500 stands for zero in the data rows.
Here are some points, one per row:
[535. 560. 484. 357. 853. 241. 692. 468. 559. 666. 702. 540. 578. 563.
 582. 259. 561. 560. 662. 408. 543. 642. 570. 755. 360. 706. 449. 630.
 388. 744. 573. 433.]
[668. 554. 461. 415. 397. 483. 838. 682. 747. 755. 430. 478. 280. 486.
 553. 659. 438. 512. 616. 452. 306. 388. 560. 597. 637. 472. 774. 624.
 617. 590. 711. 568.]
[439. 588. 684. 508. 386. 552. 423. 312. 818. 562. 801. 824. 539. 394.
 609. 594. 545. 588. 319. 560. 665. 498. 417. 619. 389. 673. 697. 448.
 422. 440. 723. 719.]
[465. 674. 693. 632. 381. 780. 825. 399. 473. 622. 485. 519. 583. 503.
 537. 496. 525. 471. 756. 623. 304. 735. 573. 433. 379. 588. 547. 479.
 483. 588. 235. 712.]
[613. 433. 639. 627. 534. 501. 446. 514. 372. 809. 550. 663. 493. 384.
 694. 636. 629. 629. 541. 680. 490. 325. 708. 384. 640. 536. 577. 612.
 295. 574. 532. 184.]
[588. 420. 359. 541. 257. 621. 446. 744. 346. 415. 648. 631. 480. 596.
 614. 359. 630. 734. 566. 426. 641. 574. 657. 196. 413. 817. 473. 619.
 570. 564. 560. 609.]
[436. 455. 699. 808. 576. 505. 706. 602. 699. 646. 395. 526. 655. 908.
 452. 343. 684. 421. 374. 449. 498. 453. 453. 327. 495. 491. 420. 495.
 543. 273. 667. 465.]
[603. 382. 364. 553. 582. 410. 508. 543. 414. 618. 520. 417. 845. 281.
 433. 645. 704. 570. 838. 561. 511. 541. 235. 496. 622. 562. 496. 329.
 585. 264. 617. 666.]
[649. 328. 649. 512. 360. 531. 491. 436. 432. 496. 585. 440. 509. 609.
 576. 800. 710. 272. 473. 310. 599. 634. 357. 746. 582. 580. 480. 777.
 558. 497. 258. 373.]
[589. 622. 620. 439. 632. 431. 392. 655. 609. 577. 547. 88. 406. 475.
 605. 642. 581. 598. 312. 676. 468. 489. 618. 432. 583. 554. 162. 594.
 351. 429. 414. 808.]
[754. 755. 491. 495. 355. 399. 590. 582. 169. 599. 744. 617. 511. 745.
 540. 491. 324. 603. 434. 453. 555. 505. 397. 613. 547. 312. 418. 270.
 617. 409. 413. 554.]
[384. 535. 373. 693. 500. 542. 507. 351. 608. 613. 375. 701. 416. 429.
 289. 515. 341. 710. 588. 483. 603. 402. 727. 719. 599. 586. 250. 562.
 610. 245. 274. 495.]
[568. 376. 417. 485. 532. 731. 538. 309. 513. 534. 569. 528. 289. 541.
 250. 613. 552. 601. 495. 551. 526. 653. 273. 456. 579. 326. 174. 424.
 486. 738. 729. 415.]
[226. 389. 527. 343. 354. 297. 462. 414. 329. 514. 243. 617. 586. 565.
 826. 672. 451. 331. 518. 621. 562. 494. 565. 549. 533. 570. 177. 315.
 646. 630. 644. 587.]
[715. 280. 450. 706. 266. 456. 386. 290. 449. 413. 478. 397. 525. 353.
 418. 122. 598. 244. 412. 593. 518. 376. 698. 582. 614. 378. 407. 510.
 623. 681. 510. 627.]
[371. 521. 443. 467. 588. 586. 675. 662. 548. 598. 555. 364. 674. 566.
 316. 513. 412. 520. 337. 696. 792. 449. 446. 516. 803. 791. 797. 429.
 548. 782. 356. 498.]
[430. 523. 323. 306. 746. 591. 632. 431. 533. 291. 838. 565. 473. 589.
 415. 676. 565. 284. 464. 513. 334. 599. 863. 382. 638. 516. 566. 525.
 633. 332. 592. 462.]
[431. 661. 380. 606. 721. 444. 389. 576. 307. 478. 593. 643. 256. 493.
 438. 407. 382. 190. 498. 917. 450. 360. 199. 401. 291. 576. 555. 733.
 579. 419. 457. 428.]
[337. 588. 414. 314. 202. 478. 202. 466. 612. 526. 554. 337. 507. 728.
 326. 366. 312. 311. 785. 507. 524. 492. 468. 449. 595. 467. 486. 491.
 218. 426. 601. 356.]
[246. 380. 419. 178. 477. 700. 560. 742. 224. 535. 409. 562. 433. 327.
 390. 212. 606. 336. 350. 441. 392. 430. 458. 742. 513. 374. 474. 485.
 219. 243. 532. 471.]
[478. 495. 109. 493. 415. 182. 442. 370. 478. 433. 332. 571. 372. 587.
 342. 537. 702. 459. 315. 355. 303. 459. 459. 400. 373. 553. 590. 240.
 125. 500. 223. 512.]
[586. 432. 625. 178. 447. 401. 690. 186. 362. 509. 323. 376. 450. 294.
 318. 496. 317. 401. 388. 399. 770. 362. 500. 153. 267. 428. 537. 524.
 375. 287. 427. 440.]
[288. 213. 491. 417. 362. 303. 331. 407. 571. 704. 589. 348. 334. 410.
 525. 358. 392. 661. 322. 426. 188. 594. 285. 311. 398. 375. 552. 415.
 746. 475. 238. 439.]
[447. 571. 449. 545. 561. 703. 498. 350. 472. 364. 505. 176. 454. 380.
 655. 430. 408. 539. 451. 168. 385. 109. 327. 501. 368. 658. 393. 360.
 610. 492. 559. 299.]
[339. 397. 553. 650. 413. 363. 674. 643. 661. 74. 635. 487. 735. 306.
 556. 640. 287. 573. 502. 444. 347. 345. 476. 437. 326. 277. 392. 521.
 391. 665. 373. 360.]
[652. 678. 600. 649. 489. 474. 332. 749. 608. 389. 304. 452. 517. 191.
 409. 536. 276. 396. 452. 300. 500. 836. 578. 514. 383. 624. 490. 416.
 555. 486. 651. 205.]
[617. 335. 734. 596. 818. 546. 305. 495. 425. 309. 363. 621. 452. 561.
 623. 460. 141. 554. 544. 242. 446. 554. 461. 489. 750. 442. 623. 483.
 339. 552. 514. 759.]
[523. 593. 745. 449. 511. 404. 474. 460. 513. 11. 241. 499. 421. 574.
 550. 374. 681. 883. 524. 740. 456. 633. 425. 639. 659. 444. 679. 588.
 626. 440. 588. 367.]
[321. 581. 557. 679. 689. 625. 326. 628. 510. 421. 476. 388. 323. 504.
 585. 568. 701. 550. 729. 454. 827. 567. 699. 611. 292. 107. 787. 334.
 598. 591. 511. 576.]
[702. 681. 249. 359. 594. 717. 220. 533. 637. 522. 213. 627. 902. 662.
 576. 582. 543. 503. 437. 552. 496. 501. 550. 549. 371. 217. 578. 769.
 645. 644. 516. 614.]
These points spread out most along one direction. Take the direction at right angles to it along which they spread out most. Go by this last direction. Where along it does each point below lie, from 0 to 99? The average is 50, and the first point in the table lies past the average. One standard deviation of the points above along it is 16.
[754. 755. 491. 495. 355. 399. 590. 582. 169. 599. 744. 617. 511. 745.
 540. 491. 324. 603. 434. 453. 555. 505. 397. 613. 547. 312. 418. 270.
 617. 409. 413. 554.] : 60
[431. 661. 380. 606. 721. 444. 389. 576. 307. 478. 593. 643. 256. 493.
 438. 407. 382. 190. 498. 917. 450. 360. 199. 401. 291. 576. 555. 733.
 579. 419. 457. 428.] : 63
[430. 523. 323. 306. 746. 591. 632. 431. 533. 291. 838. 565. 473. 589.
 415. 676. 565. 284. 464. 513. 334. 599. 863. 382. 638. 516. 566. 525.
 633. 332. 592. 462.] : 64
[384. 535. 373. 693. 500. 542. 507. 351. 608. 613. 375. 701. 416. 429.
 289. 515. 341. 710. 588. 483. 603. 402. 727. 719. 599. 586. 250. 562.
 610. 245. 274. 495.] : 55
[288. 213. 491. 417. 362. 303. 331. 407. 571. 704. 589. 348. 334. 410.
 525. 358. 392. 661. 322. 426. 188. 594. 285. 311. 398. 375. 552. 415.
 746. 475. 238. 439.] : 47
[371. 521. 443. 467. 588. 586. 675. 662. 548. 598. 555. 364. 674. 566.
 316. 513. 412. 520. 337. 696. 792. 449. 446. 516. 803. 791. 797. 429.
 548. 782. 356. 498.] : 71
[588. 420. 359. 541. 257. 621. 446. 744. 346. 415. 648. 631. 480. 596.
 614. 359. 630. 734. 566. 426. 641. 574. 657. 196. 413. 817. 473. 619.
 570. 564. 560. 609.] : 59
[337. 588. 414. 314. 202. 478. 202. 466. 612. 526. 554. 337. 507. 728.
 326. 366. 312. 311. 785. 507. 524. 492. 468. 449. 595. 467. 486. 491.
 218. 426. 601. 356.] : 55
